[[-5.20  5.23]
 [-6.92  5.33]
 [ 1.92  2.93]
 [-2.03 -3.07]]
|
[ 5.23 -6.92]

[[ 0.82 -5.25]
 [ 0.55 -4.22]
 [ 4.82  1.85]
 [-5.78 -2.05]
 [ 2.26  2.40]]
|
[-5.25  0.55]

[[-1.04  0.57 -3.12  3.07]
 [-1.70 -0.47 -5.76  3.30]
 [-1.15 -1.63 -4.25  0.41]]
|
[ 3.07 -5.76 -1.63]

[[0.19 1.87 6.54 0.60]
 [0.03 2.73 4.65 1.78]]
|
[0.60 4.65]

[[-0.82 -3.56 -0.27 -2.06]
 [ 1.10  5.08  0.14  2.10]
 [ 2.45  0.33 -5.80 -1.12]
 [-0.89 -4.35 -0.09 -2.23]
 [-2.39 -0.49  5.29  1.13]]
|
[-2.06  0.14  0.33 -0.89]

[[5.26 5.07]
 [5.92 3.53]]
|
[5.07 5.92]
---
[[-2.50  5.55]
 [ 4.67 -1.28]
 [ 3.04 -3.73]
 [-1.35  3.39]
 [-5.92 -0.69]]
|
[[-5.92 -0.69]
 [-2.50  5.55]
 [-1.35  3.39]
 [ 3.04 -3.73]
 [ 4.67 -1.28]]

[[ 0.36  4.75  0.30 -1.56 -3.21  2.43]
 [ 0.52  4.31  0.46 -1.46 -3.33  2.61]
 [ 0.14 -7.09 -3.25  3.00  3.03 -5.88]
 [-6.50 -0.23 -5.35  4.79 -2.99  1.03]
 [-7.05  0.85 -5.06  4.48 -3.16  2.17]
 [-3.93 -0.64 -3.38  3.70 -2.11  0.46]
 [ 6.83  0.22  2.03 -2.66  2.17 -3.20]
 [ 0.51 -6.28 -3.21  2.86  3.01 -5.49]
 [-4.99 -0.46 -3.75  4.11 -2.63  0.63]
 [ 0.44  4.54  0.27 -1.30 -3.30  2.35]]
|
[[-7.05  0.85 -5.06  4.48 -3.16  2.17]
 [-6.50 -0.23 -5.35  4.79 -2.99  1.03]
 [-4.99 -0.46 -3.75  4.11 -2.63  0.63]
 [-3.93 -0.64 -3.38  3.70 -2.11  0.46]
 [ 0.14 -7.09 -3.25  3.00  3.03 -5.88]
 [ 0.36  4.75  0.30 -1.56 -3.21  2.43]
 [ 0.44  4.54  0.27 -1.30 -3.30  2.35]
 [ 0.51 -6.28 -3.21  2.86  3.01 -5.49]
 [ 0.52  4.31  0.46 -1.46 -3.33  2.61]
 [ 6.83  0.22  2.03 -2.66  2.17 -3.20]]

[[ 1.36 -1.69 -0.43 -1.48  1.10 -4.10  3.23 -3.86]
 [-1.59 -0.21 -1.11 -0.99 -1.40  2.49  0.74  0.52]
 [ 4.25 -1.03 -1.05  0.19 -0.74  1.05  0.54  1.76]
 [-1.20 -0.06  0.74  2.04 -1.37  4.09 -4.93  2.32]
 [-4.94 -3.12 -0.03  0.01 -3.32 -3.09 -1.52 -1.07]
 [-0.87 -0.67 -1.86 -1.26  1.68 -1.79  5.56 -0.22]
 [-2.48 -0.27  0.26 -1.27 -0.98 -1.05 -0.12 -0.53]
 [ 2.19 -0.18 -1.15  0.82  3.80  0.57  1.42  1.83]
 [ 0.91  0.81  1.08  0.25  1.38 -0.89  3.00 -1.49]]
|
[[-4.94 -3.12 -0.03  0.01 -3.32 -3.09 -1.52 -1.07]
 [-2.48 -0.27  0.26 -1.27 -0.98 -1.05 -0.12 -0.53]
 [-1.59 -0.21 -1.11 -0.99 -1.40  2.49  0.74  0.52]
 [-1.20 -0.06  0.74  2.04 -1.37  4.09 -4.93  2.32]
 [-0.87 -0.67 -1.86 -1.26  1.68 -1.79  5.56 -0.22]
 [ 0.91  0.81  1.08  0.25  1.38 -0.89  3.00 -1.49]
 [ 1.36 -1.69 -0.43 -1.48  1.10 -4.10  3.23 -3.86]
 [ 2.19 -0.18 -1.15  0.82  3.80  0.57  1.42  1.83]
 [ 4.25 -1.03 -1.05  0.19 -0.74  1.05  0.54  1.76]]

[[-0.72  4.45 -1.80 -3.64  2.05  3.27 -4.09  2.18  2.19]
 [-2.86 -1.52  1.40  0.48  0.08 -0.11  0.62 -0.19 -3.19]
 [-0.54  6.24 -1.48 -2.01  0.48 -0.42 -6.21 -0.46 -2.28]
 [-0.05  6.19 -1.06 -2.09  0.09 -0.73 -5.94 -0.46 -1.97]]
|
[[-2.86 -1.52  1.40  0.48  0.08 -0.11  0.62 -0.19 -3.19]
 [-0.72  4.45 -1.80 -3.64  2.05  3.27 -4.09  2.18  2.19]
 [-0.54  6.24 -1.48 -2.01  0.48 -0.42 -6.21 -0.46 -2.28]
 [-0.05  6.19 -1.06 -2.09  0.09 -0.73 -5.94 -0.46 -1.97]]

[[-0.08  3.05]
 [ 3.25  5.84]
 [ 2.90  3.27]
 [-2.66 -5.20]
 [-0.49  0.08]
 [ 6.11  6.33]
 [-1.79  3.05]
 [ 2.85  4.02]
 [-1.60  1.59]
 [-6.81 -5.11]
 [-4.92 -0.07]]
|
[[-6.81 -5.11]
 [-4.92 -0.07]
 [-2.66 -5.20]
 [-1.79  3.05]
 [-1.60  1.59]
 [-0.49  0.08]
 [-0.08  3.05]
 [ 2.85  4.02]
 [ 2.90  3.27]
 [ 3.25  5.84]
 [ 6.11  6.33]]

[[-3.05  4.27  3.94 -3.52]
 [ 5.56  0.03 -4.63  0.61]
 [ 0.63  1.85  0.25 -1.16]
 [ 4.34 -1.81 -3.49  2.44]
 [-0.59  4.89  1.54 -4.14]
 [-1.84  3.06  2.71 -2.35]
 [ 0.04  4.88  0.92 -4.12]
 [ 3.75  3.66 -2.74 -2.93]]
|
[[-3.05  4.27  3.94 -3.52]
 [-1.84  3.06  2.71 -2.35]
 [-0.59  4.89  1.54 -4.14]
 [ 0.04  4.88  0.92 -4.12]
 [ 0.63  1.85  0.25 -1.16]
 [ 3.75  3.66 -2.74 -2.93]
 [ 4.34 -1.81 -3.49  2.44]
 [ 5.56  0.03 -4.63  0.61]]
